A single turn carries every row of the set below to another of its rows. Some are shown first; where does it send the rows asked next?
q_325:  17  -5 -15  18   6  -5  27  32 -10   2   1  15   0  13  26   0  -2 -27 -44   7
q_194:  20  -9  -8  11   6 -20  23  32   7 -12   7   9   2  18  -8  -5 -20  17 -37  16
q_573: -24  16  27 -42   5  48  -3  -8  26  -1   9 -22  -4   5   1   7 -12  -8  16  -5
q_462:  -3   7  15 -43 -25  28   0 -10  23 -31  34   6   6  16  26  17   6 -17  14 -42
q_515:  -4   6  19  -9 -30  46   8 -35  29 -23 -15   2 -14  -2   8  25 -10  10  -2 -27
q_561: -16  51  -1 -29 -28   0  31   3 -24  -5  14  29  37  12   4  -7  -2   9  -6   4
q_729:   1  39  26  19   8  39  19   7 -26  -8  24  23  23   1  17  -6  -5  27   2  12
q_899: -10   6  15 -58 -10  -8 -41  -1   5  28  27  10  12 -19  -6  18   5  -3 -10  -7
q_278:  -7 -17  30 -18  -5  -6  -7  28 -24  -2  13  -1 -32 -19 -17  17  35  33  12  31
q_114: -21 -42  10  19 -32 -13  -7  -4 -13   2  -6  23  12   4 -20  30  32   9 -17  10
q_740:  -8  -6   9 -12 -19  -8 -15   5 -47  17  27  23 -17 -14  27  24  46 -26  -8   8
q_799:  28  12  -5 -18   2 -16  36  42 -14 -13   7   3 -29   4  17  -7  -6  -1 -29  21
q_69:  -2 -26  27 -32 -52  -6   1  19   9 -28  -8  10   2 -17   5  54  15 -24   6 -13
q_300: -10  30  14  17 -31  22  50  33 -14 -35 -12  13  22   3  11  17   8   2  18   0
q_980:   6 -27  47  -2  11  46 -24   4   9   2  -5  13 -10 -33  17  34  11  14  -7   6

q_899 -> q_69
q_573 -> q_462
And these:
q_729 -> q_561
q_114 -> q_278
q_194 -> q_799

A single turn carries every row of the set below to another of its rows. Some are shown first; where does it send the rows asked next?
q_163:  11  16  30 -20  -8  -7 -17 -17  24 -12  48  -8   4  19   4 -18 -23  21   9 -11  -7 -18  48  -6  -5  27   8  19 -13 -15  10  -7   3 -29  -6
q_146:  -3 -10 -11  -9  20   5  -7  -1  22   7  -9  15 -13  30  17  80   9   4  -8  24   6   0  30 -38 -18 -16   8   9  18  24  12 -21 -20  -9 -14
q_841: -19  25   7  39   5 -15  31 -24  32 -12  13 -29 -27  -4  13 -18  -4   4 -16   5  30   4  27   3 -14  32 -39  -9  13  22  21  -7  -1 -15  13
q_117:   2 -20 -43   0 -35 -11  16  23  -9  13 -15 -17   3  -8 -19  -6 -23 -27 -34 -13  12 -11  12  -8   8  13 -24  31  15 -19 -28  18  -3   0  -6
q_542: -12  31  16  38  15 -21  27 -16  35 -14  11 -35 -26   4   0 -17  -8   8 -10  -2  22   7  28   2 -11  27 -32  -9  20  21  17  -6   7 -17  25
q_338:   7 -17 -16  -1  44 -11 -45  21 -13   3  28 -10 -28  20  10  -5 -10  12 -20 -27   7  23  -1   6  -7 -26  -3  33 -15 -23 -26  -1 -24   8 -22
q_533:  54 -24 -30 -29  -4   2  -2  21  28  -3 -15 -25 -32   0   2 -21  39  12 -22 -10  17 -30  28 -34   0   7  -1   3  -8 -30   2  -2 -21  21  -7
q_858: -46   5   4  -2   4   8  15  19 -26 -10 -29  11  10  22  13  33  29 -12 -26 -18  17 -11 -10 -27   3   1   2   0 -14 -20  34   2   8 -42 -32
q_882:   3  -8 -10  -2  20   5  -1   2  20   8 -11   8 -11  36  16  89  17  15  -6  17   7  -5  36 -31 -21 -24   9   6  22  22   9 -13 -21  -8 -19
q_64:  10  -9 -10  30   8 -30  31   7   8  16 -10  10  -1  20  -3   5   6  -9 -27   1  17 -20  26  -3   1 -21  16  16  20 -58  11  23 -37  42 -16
q_616:  -1  12  14  47  45  20 -11 -30  12  -1  18 -17 -11   9   3   2 -23  10 -27   5   5 -24  12 -42  49  40   6  13   2 -25  14  -2 -15  -8  21
q_557:  19   0  -7  29  16 -33  24  10  16  12 -10  13   2  22  -7  11   2   0 -28   9  14 -16  33  -9   1 -29  26  10  14 -54  10  32 -29  41  -7
q_586:  10  12 -15  39 -10  25  23  28  -2   5   5  14 -42  17  42 -27  14  -7  -4   5   1  13  29  13  -5  27   8  10 -24   7 -27  16 -19  20 -17
q_502:   6  26  34 -10  -8 -13 -16  -6  25  -6  41 -15   5  23   4 -19 -20  21  14 -14 -10  -8  52 -13   0  33  20  17   2 -23  12 -15   4 -27   3
q_12:  12  16  30 -14  -9  -4 -21 -13  30  -2  45  -9   8  23  -1 -23 -28  23  14  -9  -9  -5  50  -8  -5  32  13  20  -5 -22   3  -4   8 -25  -3
q_50:  -3  13   9  44  42  21 -10 -25   2   2  25 -20  -7  18  11  -1 -16  18 -30   1   2 -21  19 -49  44  37   1   2  10 -29  14  -1 -16  -9  25
q_580:  10   5 -17  37  -3  22  22  26   0   6   2  15 -46  26  46 -24   6   3   0   0 -15  15  35  11  -7  17  10  15 -20  16 -24  15 -16  20 -15
q_315:  53 -17 -37 -31  -6   2  -1  31  33  -1 -17 -16 -29  -3   1 -26  37  14 -18  -5  18 -25  23 -36   3   6   6  -2 -11 -26  -5  -3  -7  11 -16
q_255:  47 -15 -34 -33  -3   5 -12  32  31  -1 -29  -7 -29  -2   4 -22  33  23 -24  -9  19 -31  28 -46   2   8   5   4  -3 -28   4  -9 -17  13  -8
q_569:  -7 -20 -44  -4 -33  -9  21  30  -2   7 -17 -10   4 -11 -14   5 -29 -23 -33 -24  12  -2  16 -10  -2   8 -17  33  23 -13 -25  20   3  -6 -10
q_778:   5 -11 -11   9  63  24  13  16 -12 -21 -15  -1 -25 -34  11   8  -2 -32   5  -8   1  -3   5   8 -10  27  11  23  -4 -43   5 -12   9  22   9
q_807: -17  22  11  39  12 -17  32 -17  30 -14  15 -33 -24  -2   2 -26  -8  10 -14  -7  20   6  23   7 -16  27 -37 -11  21  21  22  -3   8 -12  15
q_522:  -8  16  17  38  37  22 -13 -31   5  -2  21 -22  -9  15  11   5 -18  18 -28   0   4 -21  15 -46  49  39   3  10  11 -32   7  -1 -15  -8  28
q_789:   5   9 -10   5  -1  31  -3  38  47 -15 -44  -3  13  23  -7  16   6   4  -7  24 -18   4 -16 -35   2  -4  -4  -4 -34  21  -1  19 -18 -35  -6
q_208:  12   0  -6  29  15 -29  34  11  15   9 -16  12   4  15  -2   4   7  -3 -38   7  18 -11  30 -14   3 -28  12  10  24 -55  15  31 -40  39 -14
q_540:  11  20  44 -17 -12  -8 -26 -11  35  -4  39  -8  -1  15   6 -17 -27  25  12 -13  -8 -10  44 -13 -12  31  10  21  -3 -21   5  -6   1 -19  -3
q_328:  -7 -18 -48   6 -35 -13  20  29  -6  12 -16 -14   4 -11 -17   6 -23 -25 -35 -15  21 -10  11  -6   5  12 -14  34  16 -18 -27  18   6  -3  -3
q_795: -48   0  11  -2   1   5   5  16 -21 -15 -28  17   9  17  11  31  28 -14 -16 -11  15 -11  -3 -21   3   1   3  -9 -15 -14  33   4   7 -35 -45
q_630:   6  -8 -11  -3  42 -15 -37  10 -15   7  26 -12 -25  17  22  -7  -9  12 -14 -24   5  30  -1   2  -6 -29 -13  34 -14 -20 -18 -17 -17   9 -25
q_544: -48   3   2  -1   9   0  12  17 -25  -5 -26  15  12  19  15  31  27 -21 -24 -16  12 -10  -5 -29   4   2  11  -5  -8 -17  33  -8   8 -45 -35
q_672:  -3  -8  -6 -10   9  12  -4  -1  14   8 -15  13 -12  36  20  86   8   8 -13  20  13  -5  33 -32 -19 -17   7   9  15  20   8 -18 -21  -8 -17
q_277:   2 -11 -12  11  58  29  25  19   3 -16 -11  -6 -26 -34  10   2  -4 -33   6  -7 -15   5   0   6  -3  23  13  20  -9 -42   2 -11  11  21   1
q_22:   8   0 -15  34  -4  17  24  35  -3   9   7  16 -49  22  40 -26  16  -2  -4   8  -6  21  24  16 -17  17  11   9 -24   7 -28  19 -17  16 -19
q_254: -47   8   2   0  -5   4   9  18 -25  -1 -27  12  14  26   2  36  25 -19 -19 -14  12 -10  -5 -32  -4  -1   9  -5  -9 -20  33   0  14 -38 -30
q_704:  14 -14 -10  -1  43  -9 -47  11  -8   1  30 -12 -30  20  10   0  -2  11 -17 -25   4  26   5   8 -11 -24 -12  32 -12 -18 -27  -1 -22  12 -29
q_886: -22  24  15  37   7 -11  33 -16  28 -15  12 -33 -25  -4  12 -18  -5  12 -14  -9  20  -2  20   5 -12  33 -42 -12  22  24  21   2  -1 -13  18
q_33:   8  12  -2   6   4  24   0  38  51 -14 -39   8  15  17  -4  13   4  -1 -11  25 -22  -3 -20 -27   5  -4  -6   2 -34  30   8  20 -16 -38 -13
q_486:  -1 -17 -14  15  64  25  17  27  -6  -6 -13  -1 -34 -37  11   9   0 -28   5  -3  -2   5  -1   6  -7  24  13  15  -9 -39  -8 -12   8  22   5
q_293:  -4  16  13  40  39  16  -6 -18   6  -1  21 -28  -7  19   3  -3 -15  17 -29  -4   0 -16   9 -48  54  41   8  13   8 -28   9  -4 -16 -17  23
q_288:  -3 -13 -12   0  14  10  -3  -2  17   3  -7   9 -14  28  17  90  10   8  -7  26  16  -6  30 -37 -13 -13  -4   2  11  17  12 -19 -16  -8 -20
q_185:  11   9   1   3   7  30   2  30  56 -15 -47   9  17  17  -3  18   1   1 -10  23 -15  -2 -19 -31  -3  -5  -3   5 -33  24   3  20 -18 -33 -13
q_657:   4   3   0   3   2  29 -12  35  44 -18 -41   7  18  18  -4  24  -6   6  -7  28 -14  -6 -17 -29   1 -10  -6   0 -39  21   5  15 -22 -29 -16

q_569 -> q_277
q_542 -> q_795
And these:
q_117 -> q_486

A single turn carries every row of the set below to another of its rows. Some are shown first; where does it send the rows asked next?
q_591:  41  21  12 -18  34  26   1  16  -3 -40  25 -19 -56  -1 -71 -25  -7
q_971:  33  11  28  12 -26   4  -9   0 -20 -46   0   7 -63  17 -88  15 -27
q_693:  -1  -4  34   9  32 -26  -4 -14 -23 -27  59   9 -20   7 -64 -24 -45
q_240:  30  19   7  26  -3  14  28 -44  12 -32  58  -6  -5  46 -53 -12 -33
q_203:  -4   9  18  33  30 -20   1  -7 -15 -11  61 -13 -12  18 -60  -5 -43
q_770:  -1  19   2  31  25  12 -12 -42  17 -62  -7   4 -24   9 -43 -30 -12
q_628:  19  20  11   1 -14  24  15  28  -6   6  26  13 -31  29 -23 -38 -33
q_873:   6  16  10  52   1  11  11  -9 -17  -2  42 -39 -22  41 -50  -2 -31
q_865:  36   5  35   8 -25   1  -8   2 -25 -57  -4  -1 -56   6 -83  13 -25
q_256:  34  44  63  -8  -2  13 -13  -4  -7 -38  -9 -14 -20  12 -23 -18 -16
q_354:  -9  16  45  15  -9   8  29 -40  -4 -73  -3  11 -18  19 -37  19 -22
q_56:  21  22   5  -1  -8  23  11  25  -3  11  17  21 -27  37 -31 -34 -20
q_133:  36 -15  16  10  -8  -9  27  -1 -23 -47  43  24 -45  14 -57 -47 -51
q_166:  33   2  27 -13 -27 -14  10   5 -61 -51  13  15 -17   2 -57  -2 -20
q_914: -12  15   5  22   2   3   0 -47  11 -50  -9 -15 -48  23 -39 -49 -19
q_84:  31  22  10 -12  31  32  15  -9 -16 -34  26 -21 -24   5 -69   5  27
q_247:   8  -7  24   6  23 -30  10 -10 -22 -31  60  14 -20   0 -68 -18 -44
q_951:  12  23  19 -35   1 -12  28  17  12 -52  23  17 -51   8 -57  -6 -48
q_493:  20  15   2  27  24  26 -12 -24  -7 -66  20  34  -4   3 -57  -8  -1
q_109:  38 -11  30   3 -12   8  27 -59 -43 -48  13 -23 -37   8 -41 -10 -18
q_564:  19  31  25  22  -8 -13   0  10  -7 -36   5  -3 -73   0 -89  12 -23
q_811:  19   7  10  -8 -12   4  30  -9  12 -19  -6 -41 -20  45 -18   6 -30
q_244:  29  14  -3  16  -1 -30  16 -22  19 -63  19  21  -4  17 -79 -12   3
q_757:  48 -26  31  -3  13   8   3   8  -2 -64  36  -2 -16  14 -40  17  -7
q_570:  19  35  18  16   5  34   5  15   1   4  -5  11 -15  37 -32 -18 -40
q_156:  12  35  33  18 -13 -56   3  13   4 -27  -6  -3 -19  12 -49 -18 -15
q_510: -12   4  26  26   1 -17  35   6  14 -33  54  -6 -42  17 -15 -23  -9
q_393:  43  38  46 -13   1  26  14 -10  -4 -31  63 -26 -49  16 -52 -13 -24
q_596:  18  30  34  19  17  19  -3 -21 -16 -18 -33  -1  -7  21 -44  -3 -50
q_428:  -8  42   7  22   6 -34  21   2  -4 -13  20  -3 -60  -7 -69 -10  -9
q_218:  11   7  -3  17 -36   0  42 -19 -23 -44 -10 -10 -26  32 -37 -43  -1
q_956:  23   9  16  -5   4  30  28 -41 -31 -31  19 -21  -8  14 -49   7  26
q_910:  21   6  22  -6  15  19  21 -34 -33 -24  17 -21  -9  16 -56   6  33
q_388:  15  13   8 -18  -8 -10  22  -9 -28 -15  27  -4 -33   4  -3 -53 -28
q_41: -10  13   2  22   1  -6   9 -42  12 -46 -16 -17 -34  19 -31 -51 -23

q_811 -> q_951
q_873 -> q_591
q_256 -> q_156
And these:
q_56 -> q_971
q_41 -> q_247
q_218 -> q_133
q_203 -> q_84

